One turn moves each row of this set onto another row. After a few examples, where does it send each row asked below?
Dibud: [  0.6   4.3  16.0 -11.1  18.7  -1.7   8.0  -1.0   2.4   5.9   2.9 -12.8
  -3.0  14.8 -13.0  -0.9  -7.0   8.3  -9.1 -13.3   9.7 -16.2  11.8 -12.9
 -10.6  18.0  -9.2]
goko: [  3.3 -23.1  -5.9  -4.6   0.2  -7.9  -6.1   3.7   8.7   5.0   0.1  18.9
  -9.2 -11.2   1.9  -2.0   1.2 -16.1 -25.2  -0.3  14.8  13.2  -4.6 -21.1
 -16.0  14.9 -15.1]
mog: [ -0.4  -9.8  27.6 -15.3   1.0  -4.9   1.7 -13.5  17.9  16.0 -17.0  -2.0
  -6.6   8.4  -2.0  -7.1  -0.9  -0.3  -4.5  -5.4   5.7  11.8   5.9  -5.2
  -9.5  18.1 -22.7]
kozus: [ 13.6 -14.5   0.4  -0.3  12.9 -12.4  -2.2  16.2   7.5   7.0 -24.1  23.8
   7.6 -10.7  -5.9  12.7  -7.7  -8.7  -8.5 -17.5  -4.5   5.0  -3.2  -7.2
 -10.5  17.6 -10.3]
Mipu: [  6.4 -16.8  -2.1  -3.5   7.8 -14.0   8.6   1.0  27.7 -16.0 -10.4  26.0
  -4.7   8.4  -5.7  -4.3   9.3   6.4 -11.6  -7.5   8.8  -5.6 -18.8   6.1
 -17.1   7.5 -21.0]
lene: [  6.7 -11.6   5.9  -5.7  15.9 -14.1   6.8  10.5  28.3 -16.0 -13.5  24.0
  10.8   2.1 -10.4  -5.9  -3.9 -15.4  -8.5 -16.1  16.8  -2.9  -6.0   6.9
 -11.6  10.3  -8.9]
kud: [ -5.0 -14.2   0.7 -20.1   7.4  -0.9  -1.9  -2.1  16.9  -7.5  12.3  15.7
 -10.9   7.3   1.6  -4.9 -19.2 -13.8 -28.9  -3.7  19.1   3.8   3.4 -16.9
  -2.2  11.1 -12.9]
zulo: [ 12.7  -6.6  12.1  -6.9   4.0  18.8  12.4  -0.2  14.5  14.5 -14.3   2.4
  -0.4   8.0 -24.3   2.7 -11.5   6.0 -13.4   0.4   5.3   6.2 -17.7  -2.8
   5.8   2.5 -26.6]
kifez: [-10.2  -6.6   1.7   6.5   2.7 -11.1 -10.0  -6.3   3.1   3.6   6.3   4.4
  -0.9  17.7 -10.8  -9.6   9.2  -0.2 -13.7   1.7 -11.9  -3.8  22.6  12.0
  -0.5 -17.9  -1.2]
Safa: [  2.0  -5.1  -9.0  23.5  -6.2   5.3  -4.6   3.0   8.2   0.4  12.0   7.2
   1.7  19.6 -12.4  -2.2  11.3  -5.5  -2.2  -5.5 -13.8  -5.1   5.4   3.9
   2.4 -12.4  -2.3]
Mav: [-11.4   9.9  16.5   5.7   5.4   5.4  -2.5  12.6   5.1  18.9 -10.6   3.6
   6.0  16.5  12.4  -1.4  -1.8 -13.3 -28.2   7.6  -2.9 -10.2  21.7 -16.9
  -6.4  -1.0  -9.5]
Tenu: [  0.2   1.3   2.3  -0.9  10.0   1.2  -2.7  -7.9   7.1 -15.7 -10.9  18.9
   7.8   9.9 -11.9  -1.0  -7.3  17.3 -22.1   6.3   4.7  -5.4 -31.3  -3.8
  -1.8   7.4 -11.9]
rem: [-20.4  -1.5  14.0 -14.5  12.9  -9.4   1.9  -4.7  16.4  -1.1  -3.4  24.6
  -2.1   6.7   8.9 -11.3   1.0   2.8 -25.0   3.5   1.6   7.2 -10.0  -3.1
 -22.5  14.7 -13.3]
masi: [-12.5 -11.2  12.3 -17.8   3.0   4.8   3.7  -0.2   7.6  10.0 -18.2   1.5
  14.4   9.4 -22.5 -12.7  -5.5   4.0   7.1   7.1  -2.7  12.3   3.4  -1.7
   2.1   1.9  -4.3]
pepav: [ -4.2  -1.9  -3.5   0.0   9.3 -28.6  -9.4  -1.3   9.4  10.5 -15.9   4.9
  10.6   3.4  -5.6   1.3   9.2  -2.8 -19.7   6.3  -4.5  -3.9 -25.6 -26.8
   0.0  -3.8 -12.8]
Ledef: [ -3.4  11.2  11.9  20.5   7.4   2.3  -9.8   1.6   8.3 -15.2 -10.4  15.5
  -2.6  15.3   2.1   2.2  -6.2  -9.5 -34.8 -11.0   8.3 -12.5  15.4 -18.3
  -6.1   3.7  -6.0]
Nif: [  1.7 -12.3  -6.2  19.5   5.1  -5.6 -11.9   7.4  10.4  18.0  -1.4   4.0
  -8.7  22.8  -3.0 -11.1   8.1 -13.9  -3.5  -9.9  -2.9   1.4   2.7  10.6
  -8.2 -19.4 -15.7]
sabo: [ -4.7  -6.9  -7.3  13.2   7.6   1.1   7.3  -1.1   8.5 -17.5   5.6   7.6
   6.1  11.9 -13.1  -3.3   2.6 -13.8 -19.2  20.3  -0.4  -2.1  23.4  10.0
  -3.1  -7.0 -10.8]
nofu: [-10.5  -7.9 -18.1  14.7  -1.6  -5.8 -11.8   2.4  17.3  -3.1  -1.9  12.8
  -0.9  28.1  -5.9  -8.3   7.8 -19.8 -13.8   2.6  -0.2 -17.0   3.7   5.0
 -11.0 -14.1 -21.0]
Zano: [ -6.4 -16.1  -2.1 -27.4  -4.9   5.8   3.0   4.5   0.5   6.9 -12.6   5.2
   9.7   9.8 -15.5  -2.0   9.1   4.6   6.4   0.7 -18.9  -3.9  -2.5  -8.1
  -4.4  -2.3  -9.8]
parum: [ 15.9   3.0  -4.3  13.6   5.0  10.2  -2.0   2.5   4.5  -1.0  -9.1  20.4
 -20.3   2.0   1.0   8.9   2.0 -15.4 -35.7  -8.0   3.7  -8.1  -0.3 -10.8
   8.3  -7.5 -16.4]
Kebiv: [  3.0  13.0   2.8  -3.7  12.6 -11.9  13.1   4.2  11.6  24.6  -9.4  -0.9
   9.9  10.9 -15.0  10.3  -0.8  -0.8 -16.9  -0.5 -15.7  -1.4 -17.3 -17.6
  -6.0  -4.9 -21.7]
riva: [-11.1  -7.1   8.6 -16.5  11.6   4.1  14.2   3.5  16.4  -7.9 -11.3   7.1
  27.5   9.3 -15.5 -13.7   1.4 -12.2  -0.2  -3.8   0.8   7.5   9.7  -9.3
  -3.7  11.5   0.7]
ruta: [ -5.3   7.0   7.6  13.5  -3.0   9.8  -0.5   3.1   9.3  15.0 -11.1   2.2
   3.7  16.6   9.0   3.2  -0.2  -4.9 -21.2  21.0  -3.2 -10.9   8.0 -19.8
  17.1  -1.7 -11.8]
sek: [  8.6 -13.1   1.1  13.2  16.4  -4.3   5.2   4.9   5.2  -0.7   3.2  -2.1
   3.6  10.5  -8.0  -2.8   2.4 -11.9  -8.0   2.4  -8.1  11.7  26.8   8.0
   7.2 -15.0  -4.8]
lenu: [-16.3 -12.3   8.3 -22.6   2.7   9.3   1.0   8.4   9.3  -1.4  -5.2   4.2
   9.6   3.1 -16.4  -4.8  15.4  -9.1 -14.3  -3.5   4.7 -28.8  -2.7 -18.5
   1.1  12.9  -6.4]
mogen: [ -0.2 -14.2  -5.0   9.2  16.4 -13.4  -6.8   4.0   5.2  -5.9 -10.3   1.0
  -0.2  12.7  -4.1  -9.1   2.8 -24.5 -14.0  10.1  10.0  -4.5  24.2  13.0
 -14.0  -9.9 -19.2]
Bap: [  2.1 -18.3  -5.5 -23.9  19.4 -12.8  -1.6   5.9   5.8  11.1 -26.5   8.6
   8.2   7.2  -9.2   1.9  12.4   2.4 -25.2 -16.1  -7.5 -14.5   0.0 -16.2
  -7.3   0.2 -20.6]
Leler: [  0.8 -14.2   3.1  -7.3   7.9  -3.6   4.7  -3.2  19.8  -2.5   0.2   2.6
  -8.7  12.7 -13.5   5.1 -19.4   3.1 -13.7 -11.6  14.5  -4.1  21.8 -22.0
   5.6  22.9 -13.6]
sekiv: [ -9.5  -6.1  11.4  -7.8   9.7  -9.3  13.9  -3.9  28.5  -4.7 -15.9  19.5
  14.8   6.9 -17.8 -13.5  -3.7  -6.9 -11.1  -3.6  12.5  10.5  11.0   5.2
 -17.5  16.8 -11.2]
kolim: [ -0.6   7.2  20.3  28.9   6.9   8.7  -2.3  12.3   7.8   8.3 -13.6   6.7
   0.9  11.1   2.2   2.5 -10.0  -7.2 -23.2  -1.9   7.6   1.1  20.4 -15.4
  -8.3   8.1  -7.7]
libov: [  4.4   0.3   5.6  16.0  15.2  -6.3  -7.9  -1.9  10.1  -0.5 -17.5  18.0
 -21.2  10.5   4.3   0.6   0.5  -6.6 -41.2 -14.9   8.5  -0.6  14.2 -14.0
  -2.8  -5.5 -16.9]
kan: [  9.4 -11.7 -13.2  27.7   8.4  -0.1  -0.7   2.9  16.9 -10.7  -7.5   1.4
   0.1  21.9  -3.5  -4.0   1.2 -21.4  -4.3   7.1   8.7   0.7   4.5   4.3
  -5.3  -6.6 -24.5]
leded: [ 10.2 -22.3  -6.1 -18.1   0.8 -13.9  -2.7   9.8  16.3  -1.6 -15.9  22.8
  -6.3   6.2  -9.0   5.8   2.4   0.9  -3.3 -12.2  -5.3 -12.9 -19.0   6.7
  -7.5  -6.2 -21.5]
Zedi: [  4.1   2.0  -1.6   7.0  -0.8   4.3  -9.4  -4.7  -4.4   9.5 -11.4  12.2
 -20.2   0.7   4.6   0.3  16.7  -5.3 -33.6  10.4   4.8 -18.8  -1.1  -9.2
   5.2  -6.1 -15.0]
fuz: [ -7.9 -10.5   7.9  -5.4   2.0   0.2   3.1  12.1  27.5  -9.6  -7.0  20.3
  10.7   0.9  -6.8   7.9 -11.6 -18.8  -2.8  -6.2  -0.4  -2.7  -2.8 -19.5
  16.7  20.4  -3.7]
gunol: [ 11.0  -3.2  -3.1   0.0 -11.1 -15.3 -16.3  -8.4   4.7  -0.6  -7.2  14.2
   4.7  -7.4  -4.5   5.3  -4.9 -14.9 -18.2   7.5   5.3   4.4 -24.9 -16.3
 -10.1   6.7 -13.4]
Mos: [  1.0 -21.9  -0.7 -14.5   2.9   3.3   2.0   7.7   8.1   2.5  -9.6  10.0
  -5.9   9.6 -10.6  -3.2   6.8  14.3   3.8   2.8  -6.6  -1.5 -26.8  -0.5
   1.2  -8.5 -15.5]
nel: [ 14.5   2.0   4.8   4.8  -1.5   1.4  -8.3  -1.6  -3.8  20.5 -19.6  -2.2
  -7.9   6.4  12.6   5.8   7.9 -10.8 -17.6   8.5  -3.7 -11.4   7.2 -13.5
  13.9  -4.7 -16.3]
mag: [-11.1   9.1   8.1  -0.6  15.9  -1.2  11.7  15.5   6.7  20.4  -1.5  -1.7
   3.7   5.9 -29.0   6.5  -5.1   6.4 -13.9  -0.5   0.8 -21.0  -4.5 -12.5
  -2.7   7.0  -8.6]

mogen moves to kifez
Mos moves to lene
Where do these go?
Tenu moves to fuz
Kebiv moves to goko
libov moves to Mav

